In the rows, zero is written as 128.
First come named moves, each a turn or a mirror, each shown by rows before and after it. For each pair of rows after them, which moves, in which order, take the first row to the second? The first pair is done for you.
G (before |-> after):
[ 81 125 152 172 126 148 117 172 179 141 136 190 116 180 107 128 105] |-> [160 132 113  58 149  93 113  72 124 101 109  87  87 119 147 132  90]
[101 107 101 123 125 141 151 123 126 123 108 115 133 138 138 136  97] |-> [ 95 108 105 122 123 142 148 132 121 123 112 123 131 131 134 137  97]
[135 173 151 112 172  98  98 134 150 125 125 169  99 158  93 155 119] |-> [145 171 147 109 177  89  99 131 141 121 120 161  94 152 100 159 120]
[123 131 133 154 139 119 107 158 149 137 132 159 111 155 114 140 139] |-> [163 130 119 100 157  87 112 127 129 124 120 114  98 131 131 142 133]
F (before |-> after):
[202 153 123 135 141  99 130 126 120 139 145 147 138 115 120 150 176] |-> [186 162 127 136 158  98 127 126 138 128 143 160 110 121 105 158 163]
[113 131 104  96 126 150 110  96 141 125  98  66 111 128 140 101  82] |-> [132 122 102 105  99 150 121 113 121 153 105  62 166 117 160 104 122]
[113  83 113 175  85 195 159 139 155 167 144 129 189 123 140  87 115] |-> [ 99  92 129 192 100 188 142 153 177 157 159 163 176 140 125 106 120]
J (before |-> after):
[126 141 132 114 127 117 118 154 115 149 125 119 143 110 126 127 143] |-> [112 146 134 118 138 117 116 152 125 140 130 132 107 129 117 132 121]
[139 163 128 142 158 133  77 115 155  87 134 188  64 166  76 159 108] |-> [103  96 114 178  49 201 140 139 116 127 122 126 176 150 136 100  98]
[154 122 114 127 114 128 134 122 102 132 128 100 169 106 152 130 163] |-> [133 148 121 116 162 106 105 116 142 108 136 140  83 128 116 144 122]
[ 98 134 144 169  76 150 145 157 130 132 146 114 127 137 105 119  76] |-> [179 150 144 136  94 104 125 152 102 140 139  97 166 111 117 153 162]

Each pair is 2 to 3 moves apart.
[107 153 161 189 178 141 123 157 193 128 138 190  53 149  82 167 120] |-> [183 107 105 116  86 133 181  94  94 144  97  38 157  71 189 113 139] => J G
[ 81 125 155 194 114 167 118 184 170 156 158 188 108 156  84 113 115] |-> [207 125 117  75 109  96 117  98  82 141 126  66 147  78 157 113 156] => G F
[141 119 123 143  86 156 155 138 119 147 103 120 197 122 152 122 186] |-> [185 137 116 104 123 109 130 111 111 129  94 108 172 113 147 146 202] => G F G
[155 132 157 175 130 115 141 147 172 133 154 166 109 166 103 127 186] |-> [191 120 125 102 118  97 161  79 133 104 123  75 102 129 148 108 148] => J G
[117 126 106  59 120 141 158  75 106 108 116  67 147 139 149 105  59] |-> [114 140 113  58 144 123 148  66 131  95 119  92 107 144 135 121  55] => J J
[124 180 144 103 178 133 102 128 166 108 137 170  57 133  76 156 101] |-> [194 173 117  51 152 100 117  91 115 114 127  95 107  97 125 157 143] => J G J
[138 141 150 173 127 111  95 172 139 147 153 184  93 137  97 164 173] |-> [177 117 108  84 112 100 117  97  85 124 120  72  90  83 151 129 127] => J G
[201 127 142 105 173  96  89  91  99 127 110  94 117 116 143 165 128] |-> [127 111 162 200 130 152 106 168 137 169 127 160 165 148 127 153 148] => G J
[ 99 133 129 139 151 132 107 127 135 124 159 171  86 134 150 134 114] |-> [ 97 122 116 125 122 146 131 104 110 124 144 122  96 122 169 107  92] => F G F
[ 97  88 137 182  49 169 153 163 141 129 145 112 149 131 129 115 112] |-> [135  93 139 176  44 151 159 165 119 133 142  98 179 113 143 122 148] => J J J
[128 112 108  95  81 147 153 107  74 124 119  85 153 114 164  75 118] |-> [109 138 153 163 122 145 114 180 135 143 152 196 141 155 105 123 173] => J F G
[ 94 107 114 144  95 158 157 131 114 135 131 119 148 123 141  98  89] |-> [ 95 112 134 160  99 162 147 162 133 145 137 151 155 138 125 111 118] => F F
[136 133 124 165 146 134 135 166 161 140 161 227 123 123 107 173 151] |-> [139 125  94  86 159 124 145  94 145  98 138 150  62 104 128 142  54] => J G J
[107 110 136 133 103 164 126 153 135 130 126 163 139 182 119 134 145] |-> [141  99 125 121  91 151 129 145 109 136 120 136 177 162 143 137 174] => F J
[148 124 133 180 102 133 146 165 130 154 148 148 182 125 124 144 154] |-> [111 105 121 170  84 158 163 146 131 147 134 110 166 127 135 113  85] => J F J
[223 137 123  94 144  93 117 102  89 142 127 106 186  96 143 150 222] |-> [ 70 120 111 128 146 180 134  87 165  96 119 133  63 146 105  86  21] => F J F
[ 65 102 139 146 158 137 113 113 140 140 139 118  76 145 121 141  37] |-> [102  78 124 141  98 150 139 102  89 165 129  57 168 115 169 124  83] => F F
[130 114 113  81 166 113 117  89 127  98 131 120  77 131 153 129  90] |-> [ 81  93 139 165 113 166 131 155 142 140 144 169 146 155 143 116 118] => F G
[133  89 137 116 113  76 132 136 100 143 104 119 162 116 122 108 176] |-> [ 94  97 147 134 147  83 113 141 136 125 113 172  98 145  78 118 137] => G F F
[142 126 125 155 114 125 131 141 113 130 135 125 164 111 142 124 171] |-> [ 88 118 113 155 113 153 138 132 135 110 132 126 123 126 136 102  93] => J G J
[111 146 136 153 179 126 133 158 140 132 141 167 113 151 109 161 135] |-> [148 134 119 131 131 123 151 140  93 153 128 109 178 116 149 144 162] => J G F
[ 98 106 114 129 117 152 133 117 150  93  68 111 105 121 107  93  53] |-> [139  96 116 140  83 140 144 136 113 123  69  87 196  91 138  93 124] => F F G
[127 183 112 170 163 142 129 164 115 124 135 158 145 146  81 110 185] |-> [137 193  91 121 196 116 120 118 110  89 124 120  91 136  80 105 135] => F G
[122 160 167 179 130 126 129 173 172 133 148 170 126 155  98 138 142] |-> [127 125 138 159  67 150 169 153 135 144 128  96 191 124 146  96 127] => F J
[168 143 136 111 172  89  93 132 140 130 146 157 106 130 107 177 156] |-> [ 81 104 131 175 106 169 138 161 158 144 143 151 137 149 112 116  86] => G J
[147 158 158 187 154 129 109 180 166 143 155 191 167 157 117 133 202] |-> [ 86 126 150 203 107 180 143 180 163 138 144 169 160 163 135  88 122] => F J F
[ 58  93 144 169 140 149 121 138 151 107 112 156 128 159  89 134 111] |-> [128  79 124 118 108 126 141  97  87 110  93  72 181 118 137 120 144] => G J F
[ 84 117 119 172 119 144 126 152 148 125 138 139 123 140 103 105  89] |-> [143 114 102 118 102 121 127 115 102 128 125  74 162 100 142 106 119] => G F
[113 110 114 121 111 140 136 102 124 121 114 101 118 126 135 106  90] |-> [123 131 140 152 137 118 114 148 151 132 135 168 122 146 107 140 156] => F J G
[160 134 129 149 128 141  90 155 151 162 148 184 193 148 105 143 186] |-> [ 93 113 117 165 116 193 106 149 176 147 143 179 161 162  94 108  96] => F J F
[144 147 100 145 154 149 141 202 133 137 129 145 157 116 118 155 158] |-> [172 159  95 111 168 126 132 174 120 127 129 127 139 104 122 160 165] => G F
[ 73 113 143 157 105 132 135 140 152 129 128 145  95 140 145  94  86] |-> [130 102 120 114  88 106 142 107 114 132 105  89 133 105 177  93 116] => G F
[123  98 141 184  79 152 145 108 154 168 106 180 153 126  78 152 130] |-> [134  90 110 132  82 139 151  50 118 143  90 108 134 100 107 130  86] => G J J
[ 75 116 123 181 105 154 111 140 137 156 146 151 108 128 121 132 113] |-> [106 108 120 179  87 154 115 150 118 176 146 136 146 111 140 137 154] => G F G
[ 67 118 127 159 139 155 107 172 143 148 206 186 126 114 107 129 132] |-> [156 118 100  86 129 108 115 116  82 142 186 101 155  52 158 126 168] => J G
[195 151 120 111 148  78 143 122 112 128 108 118 149 108 144 139 196] |-> [174 172 129 120 179  74 120 130 141 115 110 159  95 134 110 153 180] => F F
[108 160 171 194 113 163 122 154 164 158 130 175 135 162 149 142 102] |-> [195 173 170 142 137 113 105 134 132 158 127 147 158 134 174 181 175] => J G F
[ 97 140 138 152 170 117  97 136 161 109 125 176  70 147  99 146 118] |-> [158 141 123  81 174  83  99  90 122 102 116 117  87 110 125 151 139] => J G J
[164 113 126 123 153 103 114 153 146  97 139 190 120 132 132 136 192] |-> [140  85  96  84 128 129 137 102 126  73 110 118 100 115 160  91 103] => J G J
[188 131 111  84 148  92 125 102  88 134 114 114 160  95 136 126 171] |-> [ 84 129 126 142 160 137 119 136 158 120 131 184  87 146  91 115  86] => F J
[ 90 130 119 150 146 165 117 127 146 131 139 185 138 159 129 132 102] |-> [115 111 104 125 110 170 139 104 109 138 123 127 169 131 162 104  94] => F F F
[151 143 141 109 157  90 105 126 123 136 135 129 126 127 112 162 154] |-> [123 144 154 138 157 111 107 144 140 136 144 158 110 142  97 153 150] => F G
[170 136 122  82 129  91 119  95 108 110 125 135 118  85 131 156 185] |-> [114 122 139 159  97 144 129 162 134 138 141 189 153 115 118 142 190] => G J J
[114 109 122 156  87 154 160 144 115 151 121 112 177 125 148 105 131] |-> [162 134 111  83 144 101 130  88 105 111 115  87 109 110 141 129 110] => F F G
[162 152 126  90 170  81 111 109 130 101 111 127  94 106 127 157 122] |-> [119 100 120 145  80 150 163 138 113 138 100  97 184 105 156 100 106] => G F J
[155 127 117 100 170  94 119  67 121 127 110 108  99  98 134 133 135] |-> [ 74 108 126 152 135 153 136  99 144 137 118 138  99 125 127  97  74] => J G
[ 92 101 134 162  78 181 148 152 121 153 127 132 177 141 135  94 113] |-> [ 68 117 132 151 119 182 135 135 143 128 133 146 119 153 110 102  74] => F F F
[ 97  92 155 170  62 144 129 139 138 123  89 146 156 120 143  86 120] |-> [150 104 139  95  87 107 121  79 109 103  72  98 126  96 159  95 106] => F G
[165 126 110 100 116 131 137 106 109 119 105  80 161  97 161 121 122] |-> [112 117 111 119 109 157 144 112 130 111 102  97 136 124 147 104  66] => J J
[107 140 151 173 100 134 133 165 132 132 139 159 103 156 106 148 112] |-> [138 160 150 154 122 107 113 157 129 133 146 162 103 154 105 175 149] => J J
[144 129  87  82 118 133 145  53 109  97 116  51 128 123 180 104  97] |-> [144 166 120  94 194  96 104  80 157  78 141 141  61 149 118 161 129] => F J
[ 89 114 141 154 126 128 156 138 114  99 143 199 180 160 111 187 184] |-> [109 125 139 141 139 107 153 131 111  87 140 190 178 156 107 199 196] => G F G
[114 145 136 144 156 114 114 146 133 128 127 147 113 146 112 141 125] |-> [ 99 130 135 166 121 133 140 158 138 135 124 138 143 143 128 128 117] => J F
[166 109 100  86 133  96 118 115 117 131 140  91 147 112 131 129 158] |-> [127 116 127 146 140 111 112 164 155 149 148 164 146 140 100 139 169] => G J
[155 138 112  74 145 111 117  88 121 112 105  92  96 112 141 127 104] |-> [114 128 111  99 139 136 124  99 141 107 113 105  75 127 127 122  68] => G F G
[ 63  96 128 161  49 173 173 153 122 149 103 121 177 143 147 103  89] |-> [188 141 120  60 136  66 120  91  83 116 101  91 141 104 149 162 170] => G J F
[ 39 118 150 186 124 199 144 171 189 124 140 184  84 151  83 109  75] |-> [178 174 150  83 218  84  90 115 154 100 138 170  57 109  88 188 171] => J J G
[ 48 103 154 195 118 155 133 174 189 131 129 186 107 164 121 121  88] |-> [ 98 102 117  88 129 117 137  83 141  94  98  85  68 123 154 107  34] => F G
[138 129 114 114 169  99  96 120 151  86 117 127  83 163 127 119 114] |-> [ 96 120 120 172 135 136 110 162 161 109 129 146 117 185 123 105 116] => F G
[ 73 109 109 131 134 162 137 151 153 125 143 181 110 161 117 128 123] |-> [ 96 106  98  80 141 148 136 102 128 113 126 132  92 140 136 118  84] => F G
[200 126 119  89 160 114 113 101 116  87 114  85 104 131 119 119 123] |-> [167 134 144 158 160 134 103 162 141 122 139 163 133 159  88 133 172] => G J J
[ 72 106 131 118 132 155 133 107 148 144 108 104 126  87 113 104  76] |-> [117 103 126 109 112 139 137 114 120 156 102  89 179  65 136 105 135] => F F G
[126 157 147 138 134  73 104 155 145 143 122 172 116 161  96 128 165] |-> [102 131 114  99 109  98 132 102 134 123  96 102  93 152 116  83  70] => G J G
[176 113 105 138 115 128 109 120 115 121 119 102 192  97 151 113 142] |-> [109 103 100 155 117 167 121 122 144 109 115 121 154 125 137  94  72] => J J
[132 114 119 102 109 156 139 123 106 125 112  93 134  92 154  89 106] |-> [106 120 130 106 139 145 131 126 124 111 120 121  91 109 137  94  79] => J J
[126 143 147 143 116 129 112 135 147 144 170 152 127 175  98 166 158] |-> [100 136 143 149 101 156 118 130 160 139 167 139 112 179 100 142 112] => J F
